(in the rows, 128 means zero)
Rotation paths and how fast each direction turns (degrees each step):
Each turn is a multiple of 5 degrees from 10 to 175, or 0.
Each row of a path follows its step; steps can be skipped.
Rotation 1:
step 4: [123 117 135 130 126 128 125 122 126 132 127 132 134 130 126 134 130 128
 127 126 134 133 125 135 130 131 139 124 132 126 135 130 140 130 124 128
 138 118 130 132 122 141 122 134 132 130 132]
step 10: [135 127 132 138 125 139 134 128 129 126 123 132 122 123 137 118 123 112
 127 128 123 127 125 126 129 131 134 128 120 127 129 130 125 125 130 125
 135 119 131 118 124 130 135 122 135 132 132]
step 11: [133 136 138 128 129 136 135 125 121 122 128 135 127 127 143 134 131 131
 133 134 124 128 132 117 121 125 128 133 136 131 123 127 137 124 129 133
 125 130 130 128 137 133 136 128 130 129 129]
step 16: [126 126 129 134 124 123 128 126 128 122 126 128 124 129 128 134 131 122
 130 132 131 143 140 129 116 130 123 121 133 130 136 127 131 125 128 128
 130 121 125 122 137 132 115 119 131 125 131]
step 17: [118 125 124 140 123 127 126 135 119 122 132 133 127 126 126 124 125 133
 126 124 128 134 131 128 127 125 119 122 130 120 113 125 134 132 127 127
 123 125 137 130 125 134 120 136 131 128 130]
step 19: [135 130 125 125 122 123 127 132 138 121 130 128 128 130 122 132 134 129
 131 117 132 130 135 130 121 131 124 120 134 126 130 131 129 132 122 122
 140 133 126 128 127 144 135 117 128 127 126]
step 24: [132 121 135 124 130 132 122 118 127 125 133 129 129 130 130 131 127 129
 122 127 131 132 133 127 126 120 148 126 131 122 129 138 139 132 126 120
 129 127 126 132 125 128 136 131 126 121 131]
Directions:
[128 127 128 130 126 130 127 126 126 128 128 125 126 126 126 130 123 126
 127 128 127 128 128 130 130 127 126 128 131 129 130 130 129 127 130 129
 127 127 129 126 129 126 127 127 128 130 127] | 55
[130 130 129 130 125 129 126 129 129 128 127 127 128 129 130 130 128 126
 127 129 127 124 128 125 127 125 127 127 128 129 129 126 127 129 129 128
 130 129 127 128 127 129 131 132 128 130 127] | 35
[127 128 127 128 126 128 126 128 128 130 127 130 130 126 128 126 125 129
 128 128 127 126 128 126 128 130 128 129 127 127 128 128 131 129 127 127
 125 125 129 130 133 130 129 128 127 129 128] | 115
Rotation 2:
step 11: [141 132 128 124 119 141 119 128 129 137 132 130 127 134 128 140 130 125
 128 132 133 132 130 120 124 118 119 131 124 133 129 126 127 133 124 119
 132 122 131 140 128 130 127 124 128 132 127]
step 15: [132 133 119 128 122 120 125 132 127 134 130 132 130 124 126 119 123 126
 123 137 133 131 133 125 130 126 135 137 120 120 126 126 121 125 119 136
 134 130 131 130 132 121 134 144 130 130 130]
step 17: [126 125 123 125 124 136 129 130 128 133 131 127 122 115 134 136 129 130
 135 125 131 119 122 130 124 129 126 139 131 141 129 128 122 126 127 129
 129 116 130 124 134 140 122 122 119 128 126]
step 27: [130 132 133 127 112 123 139 129 132 116 124 125 118 119 125 126 126 126
 132 128 128 128 131 125 126 134 133 132 127 128 134 130 141 122 123 126
 132 143 123 128 126 129 134 131 128 133 130]
step 28: [130 130 129 127 127 128 131 131 127 120 124 129 133 135 122 136 128 128
 118 124 133 138 122 137 134 120 123 125 125 140 115 122 124 133 121 124
 135 126 124 133 132 131 118 125 123 128 126]
step 29: [130 130 131 123 127 119 113 126 136 137 136 131 122 124 138 126 128 129
 134 136 130 122 125 129 124 121 129 124 131 123 118 129 120 135 128 132
 120 125 126 131 130 130 132 126 126 141 128]
step 31: [118 139 136 127 127 134 130 129 126 128 131 129 135 134 128 131 129 126
 133 115 132 127 126 133 119 136 137 131 121 132 137 124 132 139 127 132
 141 122 125 126 126 128 125 122 124 124 134]
Directions:
[126 128 128 129 129 127 126 128 127 126 129 126 128 131 128 127 128 128
 130 132 128 126 130 127 129 127 129 131 130 129 130 128 125 127 127 130
 128 129 125 129 130 131 130 129 128 130 127] | 125
[128 126 129 127 127 129 128 128 127 126 129 128 124 127 126 129 129 132
 127 129 129 128 127 128 127 124 127 127 127 127 125 128 129 128 132 129
 129 127 128 128 131 131 128 126 128 130 127] | 65
Rotation 3:
step 1: [129 129 137 129 127 121 139 125 138 138 138 122 135 125 122 122 136 124
 126 123 136 132 122 133 141 117 135 131 133 125 127 120 133 124 125 124
 127 126 123 117 128 135 130 121 125 136 128]
step 3: [127 112 124 123 129 137 126 116 121 129 115 133 134 127 127 125 128 118
 116 131 125 124 120 127 128 121 120 121 120 137 134 136 127 123 127 124
 124 135 133 126 123 125 124 130 130 132 123]
step 6: [135 122 125 128 130 133 132 118 128 128 131 129 141 123 129 124 136 115
 124 141 120 126 131 128 121 125 128 134 123 123 128 129 117 124 128 130
 129 134 113 124 126 131 118 124 132 138 133]
step 18: [115 129 126 114 119 128 132 128 124 126 119 136 142 126 128 127 133 129
 126 138 133 125 126 130 125 129 130 137 117 124 125 127 129 125 122 128
 120 139 118 120 127 127 128 135 136 126 119]
step 20: [129 128 137 119 132 139 127 119 133 120 137 114 124 124 136 115 134 129
 127 118 132 124 127 134 129 132 123 124 130 132 123 132 120 130 117 120
 135 122 128 127 127 122 130 134 125 127 131]
step 26: [133 132 132 123 142 127 127 128 127 132 138 132 129 121 136 115 128 132
 128 127 138 117 124 131 138 122 126 124 120 118 117 120 129 129 121 123
 124 134 120 123 129 133 131 130 121 122 131]
step 27: [125 129 136 124 129 127 139 126 122 128 127 128 142 123 135 138 118 129
 125 130 121 118 132 142 127 130 136 132 130 137 129 137 126 129 131 128
 134 127 119 129 126 133 140 131 139 133 126]
Directions:
[127 127 127 125 130 131 126 128 131 130 128 130 128 125 131 125 128 129
 129 129 129 126 130 127 127 128 128 129 128 130 127 129 130 130 129 129
 129 129 129 130 129 127 129 130 130 129 132] | 120
[128 125 132 129 126 126 129 125 127 129 128 127 128 127 128 126 125 129
 127 127 128 131 131 128 130 128 128 127 129 127 128 129 129 126 131 127
 128 130 131 129 127 126 130 129 128 130 129] | 55
[131 128 128 130 130 128 126 130 129 130 125 127 128 128 127 126 126 126
 129 129 127 128 127 127 133 125 129 128 127 129 131 127 131 127 127 128
 127 128 126 129 127 128 126 127 127 128 129] | 160
[130 131 127 126 130 127 128 127 127 129 127 129 126 127 127 126 128 126
 126 127 127 130 129 128 126 125 129 127 130 127 127 130 124 129 126 127
 126 129 128 130 126 126 129 130 127 126 128] | 125
Rotation 4:
step 0: [130 121 128 126 132 130 141 126 119 129 135 128 128 119 129 139 125 123
 119 135 134 128 126 134 120 126 124 122 126 134 121 128 120 123 132 126
 124 125 129 133 117 131 123 123 138 129 125]
step 9: [124 123 130 128 123 134 138 123 126 129 129 130 135 128 123 123 126 119
 126 127 137 143 127 138 117 134 130 133 131 130 127 129 119 129 136 113
 128 136 126 133 128 130 128 129 132 126 130]
step 15: [123 134 124 130 125 126 129 133 125 120 132 126 121 128 126 126 122 133
 130 125 127 137 124 123 119 126 115 135 123 138 121 130 126 128 129 119
 134 137 130 118 124 122 135 129 138 130 129]
step 21: [112 124 130 125 128 132 125 130 126 125 139 125 125 132 132 119 136 128
 121 133 123 139 129 133 120 123 123 128 127 127 126 124 122 135 126 122
 128 127 126 137 132 122 126 135 134 120 128]
step 27: [121 129 117 128 129 125 127 122 114 127 131 118 127 122 127 129 130 122
 125 133 124 130 129 122 122 128 115 132 131 139 129 132 119 123 124 126
 131 124 123 123 120 129 128 131 128 120 117]
step 30: [118 123 123 129 133 123 129 124 122 134 138 133 133 129 128 129 129 125
 121 140 130 123 131 130 126 122 117 126 132 134 119 120 125 128 132 127
 130 120 124 126 127 131 119 132 142 128 126]
step 32: [124 120 135 129 135 131 128 127 130 131 135 116 130 130 139 133 127 131
 113 134 129 134 131 130 127 131 130 134 124 134 121 121 123 128 132 127
 132 116 129 133 122 124 125 125 136 133 123]
Directions:
[127 130 129 127 125 130 126 129 129 128 126 127 127 128 124 129 128 129
 130 126 128 128 129 130 127 128 127 127 125 126 127 127 126 130 130 126
 126 132 128 127 129 127 129 128 127 130 128] | 10
[128 125 127 129 128 126 125 126 129 128 129 130 130 125 127 127 125 128
 130 129 126 129 126 126 131 128 125 129 128 128 128 129 127 131 128 128
 127 127 126 124 127 129 129 130 128 129 129] | 90
[130 129 127 128 127 126 127 131 125 128 127 131 127 128 127 128 128 127
 131 128 128 125 127 127 127 127 126 126 128 128 125 126 130 129 128 128
 129 128 128 129 125 127 127 126 132 127 130] | 95
Rotation 5:
step 2: [133 129 134 128 133 133 121 129 135 129 126 115 122 128 139 125 125 131
 124 135 121 125 133 131 125 124 126 135 121 123 134 137 132 130 130 128
 124 126 133 123 128 130 120 128 127 135 124]
step 3: [129 137 131 125 129 129 129 135 124 127 135 129 125 126 135 125 138 126
 128 120 135 118 119 133 125 130 128 133 132 130 134 123 130 130 132 134
 133 129 121 132 125 124 118 125 134 133 137]
step 7: [123 135 128 130 129 121 133 126 135 126 137 128 123 127 125 122 129 130
 130 131 128 128 128 127 124 135 132 134 131 126 133 130 137 127 140 116
 127 143 123 129 126 125 134 127 124 130 130]
step 8: [123 127 132 126 131 127 122 129 133 140 130 124 120 130 123 131 125 130
 125 121 122 122 134 124 141 126 132 140 129 130 122 126 128 125 124 126
 120 130 129 126 133 127 118 125 131 126 130]
step 13: [128 134 124 118 127 133 125 129 125 129 124 132 122 128 141 121 129 128
 131 131 126 126 130 124 135 136 123 131 130 127 131 131 132 126 130 130
 133 139 127 135 133 121 126 137 123 131 119]
step 31: [121 128 135 127 126 126 131 129 130 142 126 124 130 130 136 122 118 123
 127 129 132 134 131 131 128 118 126 125 119 124 136 135 135 130 118 128
 133 129 128 129 131 130 124 134 125 131 125]
step 32: [124 131 135 127 123 126 137 123 128 126 133 127 121 123 130 128 131 119
 129 126 134 125 126 124 118 134 135 130 120 132 127 127 138 131 139 129
 126 128 125 123 121 126 127 131 123 127 139]
Directions:
[127 130 127 125 127 129 125 127 130 129 128 131 132 128 128 127 128 127
 127 126 128 130 129 126 128 128 130 132 128 132 128 128 127 128 128 130
 129 127 127 128 129 128 129 128 129 128 125] | 85
[128 127 128 125 126 127 126 129 125 127 125 129 130 129 130 129 130 128
 128 127 127 127 128 127 126 127 126 130 128 128 128 127 130 127 130 124
 126 130 130 125 128 126 127 126 128 126 130] | 145
[130 126 127 130 128 128 128 126 126 130 128 127 128 126 127 129 129 130
 126 125 128 128 132 129 128 126 126 131 126 126 129 131 129 128 125 129
 126 127 127 127 127 128 130 128 128 127 127] | 175
Rotation 6:
step 0: [123 125 117 125 127 128 121 127 135 123 119 134 125 135 133 124 127 130
 127 124 124 132 131 129 113 133 128 134 120 132 125 134 135 129 131 131
 129 123 131 122 132 128 134 137 129 141 137]
step 2: [136 127 136 124 127 127 118 114 141 126 126 137 122 124 129 129 134 133
 127 127 126 131 125 128 130 121 129 133 130 128 116 129 135 122 124 122
 129 126 126 122 128 122 126 133 119 135 133]
step 13: [121 129 130 125 122 128 127 129 128 131 128 119 126 129 136 128 124 131
 120 129 128 127 136 137 125 135 138 128 128 138 124 128 140 129 122 137
 128 124 123 116 126 120 124 129 115 131 129]
step 23: [132 135 131 135 126 128 139 121 131 132 126 132 124 134 121 120 133 128
 130 127 128 134 138 127 129 132 127 133 113 135 130 135 138 123 131 121
 128 129 129 123 123 120 127 118 126 131 135]
step 27: [122 119 125 131 123 134 122 124 129 124 131 133 129 124 133 120 126 127
 127 127 127 136 133 132 139 119 136 129 122 133 122 129 124 132 136 122
 131 113 127 130 127 121 128 138 135 124 124]
step 28: [124 132 130 131 129 125 131 126 129 134 124 134 125 122 136 123 130 128
 113 118 129 131 129 128 120 132 138 119 131 137 123 126 138 130 127 136
 137 127 121 129 123 130 127 130 120 132 136]
step 33: [129 136 126 123 125 138 119 123 136 132 117 135 127 128 129 134 127 130
 125 129 128 132 123 131 126 139 122 125 112 141 128 127 126 123 125 126
 126 128 128 132 130 131 132 132 121 122 126]
Directions:
[129 126 126 131 127 130 130 130 126 126 127 130 128 128 131 126 127 129
 128 128 130 127 131 127 130 128 128 130 128 127 128 127 131 130 130 128
 126 128 132 131 127 127 131 127 128 129 129] | 95
[127 127 128 128 127 128 127 130 126 126 131 127 132 129 128 127 127 127
 130 126 127 126 129 131 131 127 128 127 129 127 129 130 130 128 126 126
 127 129 127 128 128 129 130 131 131 126 129] | 140
[127 132 127 129 129 129 126 125 126 126 127 125 128 127 129 127 127 126
 126 125 131 128 131 129 129 127 129 127 127 127 128 127 125 127 127 131
 128 130 130 128 129 127 127 129 127 127 128] | 20
[129 128 125 125 128 131 129 127 128 126 129 126 128 126 129 129 131 131
 128 126 126 128 127 129 128 131 130 127 128 130 128 129 127 129 128 126
 131 127 130 127 128 131 130 130 128 130 127] | 130
